B =
127  121  132  142  129  131  122  114  114  122  142
115  126  144  144  146  140  115  125  140  116  154
135  112  119  144  116  113  131  136  112  133  141
103  116  132  135  128  133  139  118  120  113  144
117  117  124  121  114  120  128  146  108  144  144
Indices start at 0.
(0, 0)	127
(4, 9)	144
(4, 3)	121
(3, 3)	135
(1, 4)	146
(1, 9)	116
(3, 10)	144
(2, 4)	116
(3, 4)	128
(2, 10)	141
(4, 2)	124
(0, 3)	142
(0, 2)	132
(0, 4)	129
(1, 5)	140
(0, 5)	131
(4, 0)	117

X =
[[142 131 113 147 136]
 [150 140 105 142 110]
 [139 113 123 120 124]
 [114 107 147 122 142]
 [146 126 144 136 127]
 [125 112 149 117 109]
 [119 114 142 114 117]
 [153 105 146 140 113]
 [107 115 141 107 112]
 [105 153 108 105 149]
 [148 115 114 148 112]
 [146 105 147 145 113]
 [133 113 114 118 107]]
X[0][0]: 142
X[4][4]: 127
X[:, 1]: [131, 140, 113, 107, 126, 112, 114, 105, 115, 153, 115, 105, 113]
X[:, 3]: [147, 142, 120, 122, 136, 117, 114, 140, 107, 105, 148, 145, 118]
X[:, 0]: [142, 150, 139, 114, 146, 125, 119, 153, 107, 105, 148, 146, 133]
X[8][1]: 115
X[12][3]: 118
X[2][4]: 124
X[:, 4]: [136, 110, 124, 142, 127, 109, 117, 113, 112, 149, 112, 113, 107]
X[11][4]: 113
X[2][1]: 113
X[:, 2]: [113, 105, 123, 147, 144, 149, 142, 146, 141, 108, 114, 147, 114]
X[12][0]: 133
X[5]: [125, 112, 149, 117, 109]
X[10]: [148, 115, 114, 148, 112]
X[11]: [146, 105, 147, 145, 113]
X[12][2]: 114
X[4][3]: 136
X[9][3]: 105
X[0]: [142, 131, 113, 147, 136]
X[10][2]: 114
X[11][0]: 146
X[9][2]: 108

M =
129  114  135  114  136  142  125  102  130  128
108  131  118  137  132  134  134  145  134  128
123  138  121  140  123  120  132  150  128  128
Indices start at 0.
(0, 0): 129
(2, 1): 138
(0, 2): 135
(2, 7): 150
(1, 8): 134
(0, 9): 128
(0, 6): 125
(0, 1): 114

x =
array([[125, 133, 138, 127, 134, 121, 123, 132, 137, 120, 134, 125, 138,
        129, 127],
       [116, 116, 130, 126, 123, 118, 121, 128, 122, 114, 122, 126, 130,
        121, 126],
       [133, 144, 142, 117, 135, 137, 125, 141, 129, 138, 137, 139, 120,
        122, 134],
       [122, 129, 124, 151, 133, 115, 121, 123, 132, 118, 127, 117, 122,
        125, 112],
       [122, 124, 118, 137, 130, 125, 114, 125, 121, 124, 125, 120, 138,
        123, 121],
       [127, 130, 138, 117, 125, 131, 137, 145, 132, 137, 148, 145, 130,
        124, 135],
       [118, 107, 130, 154, 118, 123, 131, 127, 127, 124, 132, 119, 115,
        116, 140],
       [122, 136, 139, 146, 118, 127, 128, 128, 121, 134, 131, 135, 125,
        131, 118],
       [135, 140, 116, 148, 124, 125, 124, 125, 125, 127, 120, 133, 124,
        118, 139],
       [128, 130, 131, 135, 131, 127, 132, 128, 132, 120, 121, 122, 125,
        136, 119]])
x[0,0] => 125
x[4,2] => 118
x[8,6] => 124
x[3] => [122, 129, 124, 151, 133, 115, 121, 123, 132, 118, 127, 117, 122, 125, 112]
x[2,2] => 142
x[0,8] => 137
x[:, 13] => [129, 121, 122, 125, 123, 124, 116, 131, 118, 136]
x[8,10] => 120
x[:, 6] => [123, 121, 125, 121, 114, 137, 131, 128, 124, 132]
x[3,12] => 122
x[6] => [118, 107, 130, 154, 118, 123, 131, 127, 127, 124, 132, 119, 115, 116, 140]
x[0] => [125, 133, 138, 127, 134, 121, 123, 132, 137, 120, 134, 125, 138, 129, 127]
x[9,0] => 128
x[1,0] => 116
x[7] => [122, 136, 139, 146, 118, 127, 128, 128, 121, 134, 131, 135, 125, 131, 118]
x[4,14] => 121
x[6,5] => 123
x[5,8] => 132
x[3,6] => 121
x[6,2] => 130
x[4,0] => 122
x[2,7] => 141
x[4,4] => 130
x[5,14] => 135
x[8] => [135, 140, 116, 148, 124, 125, 124, 125, 125, 127, 120, 133, 124, 118, 139]
x[2,1] => 144
x[0,1] => 133
x[:, 5] => [121, 118, 137, 115, 125, 131, 123, 127, 125, 127]
x[:, 1] => [133, 116, 144, 129, 124, 130, 107, 136, 140, 130]
x[6,8] => 127
x[7,14] => 118
x[5] => [127, 130, 138, 117, 125, 131, 137, 145, 132, 137, 148, 145, 130, 124, 135]
x[7,10] => 131

data = (140, 102, 122, 118, 140, 123, 138, 105, 120, 127, 122, 110, 108, 110)
data[0]: 140
data[5]: 123
data[10]: 122
data[11]: 110
data[7]: 105

m =
[[148 114 133 115 140]
 [119 138 133 119 145]
 [112 148 146 128 148]
 [134 110 124 144 132]
 [110 115 134 120 142]
 [127 122 110 110 122]
 [115 124 124 112 107]
 [118 126 149 126 147]
 [145 126 131 120 129]
 [141 118 145 140 144]
 [146 138 107 117 112]
 [134 150 112 150 110]
 [145 141 106 112 128]
 [129 138 140 119 132]]
m[0][0] => 148
m[1] => [119, 138, 133, 119, 145]
m[13][3] => 119
m[6] => [115, 124, 124, 112, 107]
m[11] => [134, 150, 112, 150, 110]
m[10] => [146, 138, 107, 117, 112]
m[4][4] => 142
m[12][3] => 112
m[6][3] => 112
m[3][2] => 124
m[7][2] => 149
m[9] => [141, 118, 145, 140, 144]
m[:, 1] => [114, 138, 148, 110, 115, 122, 124, 126, 126, 118, 138, 150, 141, 138]
m[10][2] => 107
m[2] => [112, 148, 146, 128, 148]
m[7][1] => 126
m[5][3] => 110
m[3][0] => 134
m[2][3] => 128
m[:, 3] => [115, 119, 128, 144, 120, 110, 112, 126, 120, 140, 117, 150, 112, 119]
m[9][1] => 118
m[12][4] => 128
m[8][3] => 120
m[13] => [129, 138, 140, 119, 132]
m[3] => [134, 110, 124, 144, 132]
m[:, 4] => [140, 145, 148, 132, 142, 122, 107, 147, 129, 144, 112, 110, 128, 132]
m[0][4] => 140
m[1][1] => 138
m[9][0] => 141

W =
[[138 136 151 129 151 148 120 139 102 127 124 137 103 113 135 137]
 [107 130 139 135 102 133 118 146 121 102 107 114 119 137 152 131]]
Indices start at 0.
row 0 col 0 = 138
row 1 col 12 = 119
row 0 col 11 = 137
row 0 col 7 = 139
row 1 col 9 = 102
row 1 col 10 = 107
row 1 col 1 = 130
row 0 col 1 = 136
row 1 col 0 = 107
row 0 col 3 = 129
row 1 col 4 = 102

arr =
108  118  111  132  113  127  132  121  134  148  134  101  142
135  115  121  117  132  116  128  126  125  127  142  145  133
105  115  116  131  109  132  128  118  132  114  125  146  132
arr[-3,0] = 108
arr[2,12] = 132
arr[-2,1] = 115
arr[2,10] = 125
arr[-1,-10] = 131
arr[-2,7] = 126
arr[2,6] = 128
arr[0,-3] = 134
arr[2,-6] = 118
arr[-3,1] = 118
arr[-2] = [135, 115, 121, 117, 132, 116, 128, 126, 125, 127, 142, 145, 133]
arr[2,1] = 115

A = [109, 147, 143, 141, 104, 145, 137, 117, 134, 132]
A[0] = 109
A[3] = 141
A[4] = 104
A[9] = 132
